In the rows, 128 means zero.
A single turn carries every row of the set below to another of its rows. Some are shown first; where does it send the rows asked next?
V: [170 117 115 130 132 127 146 137 132 124 156 116 104 135 138 185 132 120]
Q: [129 125 164 120 160 134 117 119 115 118 136  90 127 139 175 148 118 112]
T: [153 131 127 142 162  85 125 103 133 144 143 106 114 127 158 132 103 103]
U: [171 112 137 114 138 110 130  98 116 115 162  78 102 142 153 148 143 108]
X: [129 102 117 145 157 141 132 131 150 141 152 100 137 145 163 162 125 120]
Z: [136 117 138 122 143 130 130 112 140 114 150 120  93 152 171 108 121  77]
M: [152 118 140 140 132 104 146 135 129 119 123 121 104 114 117 126  91 115]
E: [163 133 141 102 124 115 129 101 142 100 121 123 120 131 151 148 101 101]
C: [133 122  99 127 144 159 124 132 136 116 135 124 112 116 154 162 145  85]
G: [141 148 130 106 150 110 103 130 137 110 129  92 105 118 148 139 150  92]
L: [120 123 131 152 117 137  90 113 105 117 154 110 110 105 128 162 114 115]
Y: [134  88 123 145 138 113 139 114 150 129 138 100 117 130 130  97 109 105]
D: [156 130 134 126 147 138 124 124 133 125 136 110 105 145  81 165 116 109]
K: [119 121 135 152 116 122  93 137 129 120 172 101  94 129 119 149 125 121]
S: [128 120 130 133 156 176 117 110 119 121 134 117 107 139 107 147 124  82]
H: [138 100 132 133 127 143 142 103 116 106 120 126 110 110 138 113 104  89]
F: [136 105 125 146 167 144 119 102 138 145 151  90 125 155 101 145 120 106]
A: [118 100 128 141 105 142  91 104 133 108 165  94 120 129 127 149 125 119]

K moves to A
T moves to Z
Now these:
V moves to X
Y moves to H
G moves to U
D moves to F

A single turn carries every row of the set below to another of its rows. Some are shown first; where does it send the rows asked next?
kupat: [139 131 114 127 113 147 110 148 154 137 137 131 100 127 151 102 114 115
 139 146 139 148  85 152 138 101 135 106 112 106 133]
koti: [121 104 126 140 110 134  97 126 140 139 131 126 139 122  92 126  95 146
 118 146 150 168 120 166 120 125 115 125 116 139  94]
mutas: [123 131 109 120 111 107 101 115 144 140 126 133 140 118 145 137 107 135
 134 115 136 158  87 108 117 122 120 150 129 112  95]
Gosur: [103 153 129 143 131 116  97 143 115 131 144 131 105 111 120 163 134 129
 118 120 130 137 140 152 128 109 143 114 126 150 109]
zub: [145 106 103 153  97 113 127 100 115 124 160 129 127 115 135 131 123 131
 159 150 139 127 139 152 142 113 111 130  98 126 129]
kevug: [133 111 138 137 133 124 142 129 102 150 128 129 158 109 123 128 118 140
 136 133  98 129 124 135 148 134 118 131 107 105  97]
foge: [116 159 108 101 142 120 110 144 160 143 145 129 112 135 136 151 116 126
 116 107 104 138 133 137 135  97 133 127 119 129  97]
Fareb: [129 114 114 115 120 148  95 110 121 145 122 108 165 122 121 115 123 107
 133 131 149 135 132 150 150 142 120 148 131 116 138]
ter: [148 100 106 151 102 115 127 100 122 127 162 127 129 122 141 137 120 128
 158 148 140 129 137 146 140 117 108 128  96 128 134]
gisu: [139 126 118 128 114 145 114 147 156 144 142 132 106 124 151 105 116 115
 145 143 139 143  78 151 140 105 135 104 112 110 137]
niku: [121 149 129 114 112 112  94 108 113 123 136 146 122 121 107 134 139 130
 124 121 127 120 123 131 143  81 123 121 142 144  95]
dige: [141 147 119 122  76 130 117 122 153 155 132 136 128 120 126 112 100 129
 122 158 155 136 144 130 137  93  99 115 107 105 121]
kem: [100 159 106 114 114 127 116 118 146 138 159 139 124 107 112 143 152 158
 138 130 110 143 148 163 129 111 136 141 128 157 126]
som: [129 161 145 138 112 122 136 140 138 116 119 147 132 155 145 132 135 156
 138 142 126 148  94 149 111 125 104 119 120 161 136]
Dom: [136 143 124 139 136 131 126  94 116 133 121 100 130 126 137  89 108 155
 125 156 144 152 152 115 126 101 145 126 116 138 148]
Geme: [115 115 153 131 116 147  99 122 142 150 142 155 118 125 141 154  86 140
 135 143 142 121 139 132 107 110 150 115 107 132 139]
Fenat: [146 155 112  97 147 125 129 127 157 142 121 109 160 132 155 108 104 129
 143 121 135 107 131 134 137 113 119 147 109 128 106]
gurom: [120 151  91 117 125 117 131 137 122 154 131 126 143 101 143 115 124 161
 160 156 145 134 143 151 134  91 131 130  88 160 144]
filaf: [110 164 106 127 147 128 143 143 150 142 122 100 112 141 134 134 116 151
 156 119 145 130 110 132 125 144 106 124 109 134 105]
vaba: [135 114 136 136 133 123 136 129 102 150 129 133 156 110 122 132 117 135
 138 134  97 124 131 138 155 138 123 122 106 106  98]
suv: [ 96 121 117 126 124 126 136 123 167 122 116 140 120 128 154 124 106 155
 132 145 162 135 114 157 105  95 104 121 130 121 129]
Pepi: [118 145 120 114 137 131 104 105 135 123 146 111  98 131 125 128 109 139
 109 113 116 152 134 142 129  75 143 143 132 136 142]
laso: [105 110 120 122 120 129 105 176 128 129 118 150 123 136 135  97 134 134
 124 160 120 135 117 123 105 106 118 126 105 142 132]
nukod: [110 137 137 132 156 128 127 134 125 135 138 127 148 109  90 142 121 120
 124 155 143 124 146 131 128 150 126 112 112 141 142]
zipi: [103 147 124 136 110 131 135 141 138 134 152 121 134 118 118 119 130 177
 150 117 123 125 100 108 124  83 139 148 109 126 127]
fipe: [137 129 111 110 100 133 119 125 138 117 128 141 141 107 118 105 102 106
 168 138 112 151 124 147 133  99 136 155 101 111 149]
kame: [131 130 123 117 139 128 140 125 123 140 126 138 126 143 115 110 116 164
 130 116 123 162 131 135 103 163 135 120 128 140 155]
boko: [123 152 110 125 137 131 102 126 156 108 105 102 164  91 143 120 120 134
 137 138 135 153 104 153 127 126 120 134 133 123 145]
Tive: [145 150 122 145 139 118 129 114 146 154 145 120 123 128 115 109  86 154
 122 134 100 110 119 124 139 147 103 124 115 144 132]
zupim: [134 131 117 115  98 133 122 132 134 122 128 139 139 105 116 106  98 108
 171 135 114 151 122 140 127 102 134 158  95 112 146]
posun: [128 167 117 116 122 133 101 142 107 120 113 120 139 114 124 101 124 155
 153 138 150 106 115 105 139 115 112 125 121 156 116]
Gal: [126 161 117 144 108 124 142 112 141 165 139 105 137 115 114 117 136 157
 155 171 131 148 134 139 158 128 117 145 109 139 112]
Keb: [142 134 135 149 134 114 121 154 125 125 121 120 149 106 130 135  99 126
 122 137 168 139 146 146 133 108 136  93 110 118 115]
teduz: [122 149 108 101 111 154  89 111 135 158 142 133 105 130 116 125 126 133
 111 125 110 128 153 141 135 107 124 108 120 125  93]
Kilu: [110 131 119 110 120 125 121  93 142 129 135 157 120 135 125 141 120 145
 136 127 129 162 142 168 131  83 143 128 141 144 100]
besal: [132 125 124 118 134 127 141 129 124 139 125 137 127 140 109 108 116 160
 133 114 129 164 127 130  96 164 130 120 128 133 147]
ser: [132 158 146 134 110 129 133 136 139 123 119 142 134 158 147 133 139 152
 144 140 124 145  92 148 112 124 100 120 113 162 141]
Kize: [ 92 116 111 138 136 132 108 118 165 133 134 117 159 153 130 143 123 116
 148 115 121 141 109 146 120 130 143 100 109 137 128]
fof: [121 147 134 122 155 136 126 141 135 130 102 123 130 147 122 140 118 152
 134 143 122 147 135 106 120  93 136 128 107 129 175]
lup: [116 141 125 116 132 139 143 107 149 119 122 152 176 122 137 121 112 145
 142 152 154 147 127 151 131 129 126  95 133 142 107]
zepod: [146 143 127 144 139 122 128 111 146 160 146 125 123 131 114 110  84 152
 129 140 104 109 115 125 140 141 103 119 111 150 137]
rufi: [121 156 112 132 118 144  82 103 151 128 134 111 126 120 106 131 133 133
 119 114 103 159 129 151 145 122 137 128 149 130 129]
laf: [131 136 133  90 105 137 106 104 113 166 152 123 138 126 127 132 114 155
 120 150 120 146 115 124 138  89 115 132  88 145 153]
ses: [150 137 130  97 131 111 102 127 149 160 137 120 146 132  98 129 155 138
 160 128 131 121  94 138 138 122 133 135 110 146 116]
Gavof: [119 135 121 110 119 122 106 134 104 156  93 149 142 127 136 116 121 126
 155 130 152 130 101 125 145  81 138 133 127 126 139]
tevi: [108 117 120 112 123 126 105 177 125 127 119 155 120 139 138 100 134 131
 123 157 123 129 115 124 110 103 120 122 106 144 132]
nudun: [119 152 137 142 114 136 119 118 135 147 136 106 109 119  96 114 131 137
 121 147 123 137 137 134  82 110 128 121  75 125 122]
Rusam: [147 147 108 114 126 164 102 140 150 149 117 126 123 121 144 124 117 151
 129 166 143 147 157 127 121 128 130  91 101 118 130]

Keb moves to lup
ter moves to besal
filaf moves to Gavof
Now these:
zub moves to kame
mutas moves to ses
kem moves to Pepi

A single turn carries every row of the set below to another of its rows. Some are shown first; where does it send the rows asked next?
Mab: [121 142 136 131 136  87 179 145  90  90 119 115 134 131 166 114 164 141
 115 175 134 118 134 101 128]
vugaz: [118 158 134 121 174  88 174 133 120 113 128  94  73 166  85 135 148 130
 104 143 104 148 119 119 123]
kodu: [116 159 136 122 177  90 177 132 122 117 126  96  77 165  83 135 144 131
 105 142 106 148 122 115 125]
Bera: [114 156 134 124 175  88 175 131 126 116 126  96  72 163  82 135 145 129
 104 140 105 149 120 119 123]
gipos: [102 117 120 152 114  68 165 137 121  86 122 110 101 114 162 111 162 116
 110 156 119 126 117 128 115]
senin: [ 94 147 139 127 161  88 145 140  97  90 112 121 127 120 159 110 150 126
 145 172 136 121 136 127 160]
fefip: [117 128 123 125 122  94 162 137  91 126 133 103 126 126 159 118 151 104
 123 163 125  97 129 149 114]
vud: [ 79 132 136 140 159  81 144 132 125  99 107 126 116 107 154 109 141 115
 144 158 137 127 134 134 159]
dig: [ 97 123 137 152 145  80 184 127 140 116 107 131 128 110 155 113 139 131
 115 150 146 130 140 103 134]
kuda: [114 160 137 119 171  84 175 133 121 118 127  93  71 165  85 136 149 126
 101 145 108 146 115 114 124]
sori: [115 132 133 125 141 102 174 132 101 143 125 115 143 125 155 121 137 113
 126 161 141  99 142 133 126]
vepi: [114 161 139 118 174  86 177 133 122 120 126  95  73 164  85 135 147 128
 101 145 110 147 117 110 125]
Bim: [ 88 136 129 134 145  77 135 140 105  81 116 114 106 114 159 108 156 112
 143 166 124 122 123 144 150]
tar: [111 158 138 120 173  84 177 131 126 120 126  94  71 163  84 136 145 127
 100 144 110 148 116 113 123]
pobeg: [103 116 124 137 129  91 167 126 121 142 126 112 124 114 152 119 136  99
 123 149 134 104 132 149 119]

Bera moves to vugaz
senin moves to vud
dig moves to gipos
Now these:
fefip moves to sori
tar moves to kuda

